Here are some points, each followed by its number:
[ 1.3  0.2  2.2  1.  -0.2  0.4  0.8 -0.1 -0.1 -0.4 -0.8  1.1 -0.7 -1.8
 -1.2  1.1  2.1 -1.4  2.  -0.1 -0.6  1.   1.2 -0.3] 0
[-0.5  0.3  2.5 -2.1 -0.1 -2.1  1.3 -3.7  1.6  1.3  1.2  0.7 -2.   1.3
 -0.4  0.8  0.9  0.2  3.3 -2.   1.6  1.1  0.8  1.9] 1
[ 0.1  0.3 -0.5  0.9 -0.5 -0.1  0.7 -0.5 -0.5 -0.7  1.   0.1  0.1  0.1
 -0.6  0.   0.6  0.5  0.9  0.  -0.5  0.7 -0.5  0.5] 2
[-0.6  0.2  0.2 -1.1  0.7  1.7 -0.6  1.7  1.2 -0.3 -0.5 -0.9 -1.4 -0.4
 -0.2 -0.2 -0.7 -1.5 -2.5  1.6  0.1 -0.7  1.2  1.6] 3
[-0.7  0.1 -0.6  0.5 -0.6 -0.6 -1.2  1.2 -1.2  0.6  0.8  0.1  0.3 -1.4
  0.5  0.5 -0.5  0.1  0.5 -1.4 -0.7 -0.3 -1.3 -1.1] 4
[ 0.6  0.7 -0.4  0.5 -0.4  0.1 -0.2  0.3 -0.6  0.  -0.5  0.6  0.1  0.1
 -0.1 -0.2  0.2 -0.4 -1.2  0.9 -0.6 -1.  -0.6 -0.5] 5
[ 0.8  0.8  1.7 -0.8  1.1 -1.4 -0.6  0.9  1.9 -0.7 -1.8  1.6  0.   0.
  0.5  1.7  1.5 -0.4 -1.   0.9 -1.  -1.4 -0.4  0.5] 6
[ 0.1  0.1 -0.1  0.6  0.6 -1.2  0.7  1.5 -0.8  0.1 -1.5  0.6  1.1 -1.6
  0.4 -0.2 -1.3 -0.2  0.4 -0.7 -0.1 -0.7  0.3 -0.4] 7
[ 1.1 -0.8  0.5 -0.4  0.  -0.6  0.2 -0.9 -0.3  0.5 -0.2  1.1  0.8 -0.6
  0.1  1.   0.9 -0.7  0.9  0.3  0.3 -0.6  0.3  0.4] 8
[ 0.5 -0.4 -0.8  0.8  1.6 -1.3  0.4  0.  -1.4  1.1 -0.5  1.1 -0.1  0.7
 -1.  -0.3  0.5 -0.6  0.7  0.2  0.5  0.8 -0.5  0.4] 9
[-0.7 -0.2 -1.8 -0.5  0.8  0.3  0.9  1.2 -0.4  1.  -1.3 -0.2 -0.6 -0.9
 -0.1 -1.1 -1.2 -0.5 -2.8  0.7  0.7 -0.9  1.6 -0.2] 10
[-0.8  0.5 -1.2  0.4  0.4  0.5  0.6  0.5 -0.6  0.3 -0.9  0.7  0.  -0.8
 -0.4 -0.4 -0.8  0.2 -1.  -0.6 -0.4 -0.5  0.  -0.6] 11
[ 0.9  0.9  1.3  0.4  0.5 -0.1 -0.5 -0.8 -0.1  0.1 -0.5 -0.1  0.8 -0.1
 -0.8 -0.5 -0.2 -0.4 -2.   0.9 -0.5 -1.4 -1.9  0. ] 12
Which two points above are nearest to each new point by angle, seen from the average point of the numbered points? Their numbers follow each, nearest first.
[ 0.1  0.3  0.8 -0.1 -0.5 -0.8 -0.2 -0.6  0.2  0.   0.3  0.7  0.4 -0.1
  0.2  0.7  0.8 -0.5  0.5 -0.7  0.3  0.2 -0.5  0.6] : 1 8
[ 0.  -0.5 -1.   0.4  0.6  0.6  1.7 -1.4 -1.3 -0.2  0.8  0.1  0.   1.5
 -2.6 -2.4 -0.4  1.3  0.2  1.7 -1.3  1.4  0.1 -0.1] : 2 9
[-0.3  0.5 -1.6 -0.4  0.8  0.4 -0.4  0.1  0.3  0.9 -0.2 -0.1 -0.3  0.6
 -0.7 -1.2 -0.5  0.  -2.1  1.4 -0.1 -0.8 -0.5  0.1] : 10 5
[ 0.3 -1.  -0.1  0.3 -0.6  1.4 -1.6 -0.4  0.7 -1.1  0.8 -0.6  0.8  0.4
  0.   0.7 -0.5  1.8 -0.4 -0.1  0.3 -0.3 -0.4 -0.1] : 2 4
[ 0.1  0.   1.  -1.   0.4 -1.2  0.8 -0.5 -0.6  0.5 -1.1 -0.6  0.6  0.5
  1.2 -0.6 -0.4 -0.5  1.3 -0.9  1.4 -0.1  1.5 -0.2] : 1 7
[ 0.3  0.   0.8  0.1  0.2 -0.8  0.2  0.  -0.7  0.3  0.4  0.7  0.1 -0.6
  0.   0.6  1.2 -0.6  1.4 -0.6  0.1  0.9  0.   0.3] : 0 1
[ 0.  -1.1 -1.5 -0.7 -0.3  1.6 -1.1 -0.4  0.3  0.1  0.3 -1.  -0.1  1.4
 -0.4 -0.5 -0.7  0.  -2.3  1.4 -0.4 -1.   0.3  0.1] : 3 5
[-0.1  0.2  0.8 -0.1  0.3 -0.8  1.   0.3  0.5 -0.9 -0.3  0.5 -0.1 -1.9
  1.8  1.1  1.   2.6  2.4 -2.   0.6  0.7  0.1  0.4] : 1 2
[-1.1  0.3 -0.4  0.1  0.4  1.4  0.5  1.2  0.7 -0.1  0.6 -0.2 -0.3 -0.3
 -0.4  0.  -0.1 -0.4 -1.2  0.6  0.3 -0.3  0.4  0. ] : 3 10
[-0.3 -0.1  0.3 -0.3  0.4 -0.1  0.6  0.2  0.5  0.5  0.3  0.1 -0.2 -0.2
  0.2  0.4  0.4  0.3  0.6 -0.3  0.3  0.9  0.2  0.4] : 1 2
[-0.2  0.3  0.4 -0.9 -0.3  0.8 -1.4 -0.8  2.  -0.3  0.3  0.9  0.1  0.1
 -0.1  0.3  0.3 -1.3 -1.1  0.   0.1 -0.1 -0.9  1.1] : 3 12
[ 0.4 -2.  -2.  -2.4  0.2 -1.3 -0.7 -0.2  2.1  1.8  0.4 -0.9  0.8  0.2
  3.5  0.2 -1.3  0.7 -0.1 -0.3  1.1 -0.2  1.2  0.1] : 10 8
[ 1.1  0.2  1.1  0.6 -1.3 -1.   0.4  1.  -1.9  0.3  0.3  1.2  0.9 -1.7
  0.1  1.5  0.6 -1.1  2.5 -1.5 -0.4  0.6 -0.5  0.1] : 0 4
[-1.1 -1.8 -1.5 -2.3  1.1 -0.8 -0.7  1.3  1.1  1.6 -1.2 -0.6  1.5 -0.3
  2.4 -0.7 -2.4  0.9 -0.2 -0.6  1.4 -0.8  2.  -0.8] : 10 7
[ 0.2 -0.7  0.2  0.1  1.  -0.8  0.9 -1.7  0.   0.1 -0.5 -1.2  0.2  2.2
 -0.5 -1.  -1.3  0.6  0.4 -0.4  0.2  0.4  1.3 -0.1] : 1 9
[ 0.7  0.3 -1.  -0.2  0.8 -0.1  0.4  0.9 -0.6  0.8 -0.1  0.1 -0.9 -0.8
 -0.4 -0.7 -0.7 -0.5 -1.5  0.8  0.4 -0.4  0.3 -0.3] : 10 11
[-0.8  0.4  1.3 -0.1  0.1 -1.   0.4 -1.2 -0.4  1.3  0.8  1.4  0.3 -1.2
  0.3  0.3  1.3 -1.3  2.7 -1.4  0.6  1.8 -0.8 -0.3] : 1 0
[ 1.5  1.3  2.   0.  -0.6 -1.1  1.2 -0.8  0.1 -2.5 -2.8 -1.4  0.4  3.4
 -0.5 -0.9  0.2  1.   0.   1.2 -2.2 -1.7  0.5 -0.3] : 12 5
[-1.3 -0.5  0.1  0.1  0.6 -0.9  0.4  0.1  0.8  1.  -0.4 -1.   0.   1.1
  0.9 -1.1 -1.4  0.4  0.   0.3  0.6  0.3  1.4 -0.5] : 10 3
[ 0.1 -1.4  1.2 -0.6  0.4  1.4 -1.  -1.9  2.  -0.7  0.8 -1.4 -0.2  2.7
 -0.8  0.1 -0.7  0.5 -0.4  0.8 -0.3 -0.5  0.9 -0.2] : 3 1
[ 0.3 -0.1  0.6 -0.5  0.4 -0.1  0.3 -1.4  1.1  0.1  0.1  0.1 -1.2  0.3
  0.1  0.5  0.7  0.1 -0.1 -0.3  1.1  0.5  1.4  1.3] : 1 8
[-0.3  0.9  2.4  2.  -2.7  0.9 -1.6 -8.6  3.4 -3.3  3.2 -0.8 -1.4  7.3
 -3.7  0.5  2.9 -1.5  1.2  1.7 -1.3 -0.5 -3.9  1.7] : 2 1
[ 0.3  0.3 -1.7  0.3  0.7  0.2 -0.2  1.3 -0.3  1.  -0.7 -0.1 -0.4 -0.9
 -0.2 -0.4 -1.3  0.  -2.3  0.3 -0.1  0.4  0.3 -0.4] : 10 11
[ 0.4 -0.2  1.6 -0.5 -1.5 -1.5 -0.9 -1.1  0.8  0.   0.   1.6  0.9  0.
  1.3  1.5  0.5 -0.8  2.  -0.9  0.7 -0.6 -0.8  0.4] : 8 1
[-0.1  0.4  1.1  0.1  1.   1.   1.  -0.7  0.7 -0.5 -0.7 -1.2 -0.9  1.7
 -0.3 -2.  -0.5 -0.2 -1.1  0.1 -0.1 -0.5  0.7  0.7] : 3 10
